In the data rows, the value 128 means zero.
Here are some numbered points:
[227 223 147 152 172 207  91  41  79  85 145 176 144 177 129] 0
[ 84 149 186 155  87  91  43 222 111 112 184 138 127 108  92] 1
[138 130 113 125 122 113  73 206  75 107 152  69 169  64 117] 2
[117 124 110 134 118 121 143 115 160 137 148 125 156  89 138] 3
[129 134 128 113 204 131 208 136 108 143 126 128  97 153  70] 4
[113  81 120 146  59  99 175 107  84 173 149 193  82 220 140] 5
[139 145 147 118 132 106  69 163 120  88 135  41 206  32  81] 6
[168 107 103 117 122 101 170 106 174 131  98 140 182  79  97] 7
[123 156 113 119 144 126  88 195  53 107 147  71 144  77  95] 8
[139  95 142 118 112 134 149  93 142 136 135 192  65 193 141] 9
[162 116 105 137 154  97 170 122 174 124 124 148 160 122  94] 10
[128  97  97  98 104 113 207 151 155 131  12  95 201  88 145] 11
[134 130 116 136 125 132 122 109 151 137 143 152 107 158 132] 12
[124 117 105 130 126 122 165 136 146 129 132 167  65 171 156] 13
[255 104  57 105 180  62 255 124 255 103  70  79 208  63  97] 14
[114 181  91 126 140 174  26 239  36 109 178 119 142  81 100] 15
[141  94  99 140 162 103 165  98 181 132  98 127 156 112 107] 16
[123 151 136 106 148 141  56 158  52 106 145  97 114 107 134] 17
[121 126 103 126 112 124 148 143 145 139 154 111 178  94 131] 18
[ 97 101 158  99 123 162 144  96 103 120 112 171  51 224 155] 19
[161 131  99 143 119 108 154  94 156 128 130 135 178  88 149] 20
[142 109 112 123 133 110 154 129 160 119 106 134 170 103 107] 21
[175 120 114 121 132 109 170  76 195 160  74  96 197  88 116] 22
[119 150 133 112 123 158  55 226  85 110 179  64 195  55 113] 23
[176 155 103 137 234 103 175  89  80 192  74   8 163 174 167] 24
[125 129 116 127 149 119 165  95 156 161 139 145 111 129 175] 25
[101 140 135 118 122 166  77 194  79  77 152  84 173  70  90] 26
[115 123  98 116 125 133 168 110 180 114 140 113 149 142 108] 27
[159 118  93 224 125 153 164  99 131 170 149 168  83 141 117] 28
[157 130 120 132 105 103 143 130 144 142 115 112 151  85 143] 29
[137 138  98 165  91 125 135 111 139 141 138 132 115 131 142] 30
[ 64 221 207 113 129  76 131 109  93 158 191 199 125 228  90] 31
[135 133 139 113 124  92  60 170 100 106 112  18 203  51  89] 32
[ 85 142 146 138 139 168  43 176  83 133 146  57 128 104 120] 33
[153 135 118 101 158 105  86 180 105 106 130  38 222  49  64] 34
[119 160 146 128  93 151 179 133 129 132 151 164  89 166 156] 35
[127 132 170 178  33 114 113 135 152 114 140 214   0 126 118] 36
[127 133 106 144 133 103 151 122 143 132 139 130 144 107 129] 37
[123 105 192 109 122 220  14 129  21 116 184 131  55 139 118] 38
[ 99 147 186  93 163 231   9 101   0 132 140 196  98 160 122] 39
[ 97  43 180 153 157 229  14 162   0  42  50  73  39 208 146] 40
[134 119  83 122 110  82 183 119 190 122  86 101 184  64  94] 41
[130 121 164 104 117 208  26 102  28 106 139 169  81 165 138] 42
[ 98 158 130 116 128 141  37 197  39  91 173  99 105  71  98] 43
[156   0 182 132  23  95 159 116 167  63  23 129 122 255  86] 44
[220 117 140  78  79 133 135  42 208  32 120 111 229 103 136] 45
[189 122  90 161  97  83 178  97 181 157  72 133 208  84 128] 46
[142 149  93  99 142 111 160 125 162 112 156 148 142  80 118] 47
[172 140  60 105 166  26  61 165  61 100 190  67 160  88  92] 48
[173 115 125 132 149  99 170 103 161 113 101 147 179 118 100] 49
[193  93  62 166 146 118 144 108 177 129 124 120 137  90 154] 50
[140 160  55 232 131 150 136 153 228  35 158  66 189 225 151] 51
New points follow, each followed by the numbers of its three nearest points above by angle, nearest first.
[124 124 167 137 124 137 146  50 142 175 128 157  83 171 126] 9 12 19
[135 123 132 177 163 119 135  95 176 178 139 131 124 147 152] 25 28 12
[139  69 125 109 144  86 180 120 175  97 123 116 166 107  95] 21 16 14
[123 137  55 164 103 130 189 148 165 115 115 154 133  99 126] 37 41 30
[ 98 115 165 127 126 148 145 105 132 150 125 157  67 200 155] 19 9 13
[ 97 124 143 131 128 124 144 116 113 121 118 180  54 214 132] 19 9 13
[113 107 141 133 100 110 133 122 122 152 128 181 105 207 136] 5 9 19
[123 111  86 158 125 104 162 139 140 142 132 123 163 105 129] 37 18 41
[127 126 117 131 131 123 167 126 135 116 152 149  70 156 158] 13 35 9
[117 109 163 118 120 139 153 128 104 126 112 174  41 222 160] 19 9 13
[ 65 112 160 101 127 118 124  91 145 145 151 141  76 189 152] 19 9 31
[208 156 117 130 108 122 149  64 186 144 140 167  43 130 129] 12 9 36
[  0 179 152 152  70 188 153 182 210 163 178 194  61 255  82] 35 31 12
[122 114 112 117 125 125 152 123 136 139 145 137 135 106 142] 3 18 47
[ 47  36 165 118 122 244 146 138 121 175 104 156  87 183 192] 19 9 40
[ 97 161 120 112  61 127 105  82 167 128 158 171 163 146 135] 12 31 30
[141 142  91 153 114  98 155 100 159 154 153 156 125 139 144] 30 25 37
[103 133 191 125  94 152 139  83  81 134 133 174  67 222 146] 19 9 5
[115 122 157 117 100 139 144  84 133 154 137 173  68 158 127] 9 19 5
[ 72   9  91 121 152  98 255 106 197  93 114  87 118 178 135] 27 16 44
[177 107  66 135 124 133 165  77 200 167  89 103 174  64 122] 22 46 7
[ 92 109 134 127 157 122 135 165 140  90 116 179 114 108 127] 13 1 36
[129 101 127 114 127 119 162 129 158 128 135 148 101 137 137] 13 9 25
[ 74 107 162 110 154 194 159  66 140  81 116 223 105 165 145] 19 9 35
[145 133 158 147 123 167 185 123 101 147 179 134  87 139 141] 35 28 5
[137 102 170 178 113 182 139 108  72 119  65 136  36 243 163] 19 40 9
[ 80 157 144 148 140 120  93 123 193 173 107 166  93 159 111] 12 31 36
[155 152  95 161 111 104 166 105 187 157 128 131 107 121 153] 30 25 50
[147 150 125 192 106  57 130  95 140 145  72 190 209  65 109] 46 20 7
[107 107 164  62  50 221 175 101  55 126  94 230  26 255 158] 19 9 35
[199 128 177 137 180 120 175  60 107 134  64  32 192   7 117] 22 29 6
[ 76  94 124 116 160 151 224  95 142  82  71 133  96 223 165] 19 13 9
[159 135 132 131 104  95 174  91 197 138 140 137 116 127 144] 25 20 46
[ 97  40  98 144 119 156 119 141 111 142 163  31 118 107 123] 33 2 32
[ 69 188  77 109 199 136 255 108 142 192 129  98 135 250  54] 4 27 24
[141 129  91 148 132  92 145 136 157 142 149 145 141  93 132] 37 3 20
[100   0 119 126 124 105 191 195 159 141  47 222 112  77  75] 21 11 16
[142 108 115 125 145  93 156 137 170 102 133 133 180 102  97] 21 10 7
[ 66  92 184 134 130  79 169  25 131 123  37 174  76 217 169] 19 9 44
[106 104 164  96 131 145 157 122  97 120 129 175  43 225 151] 19 9 13
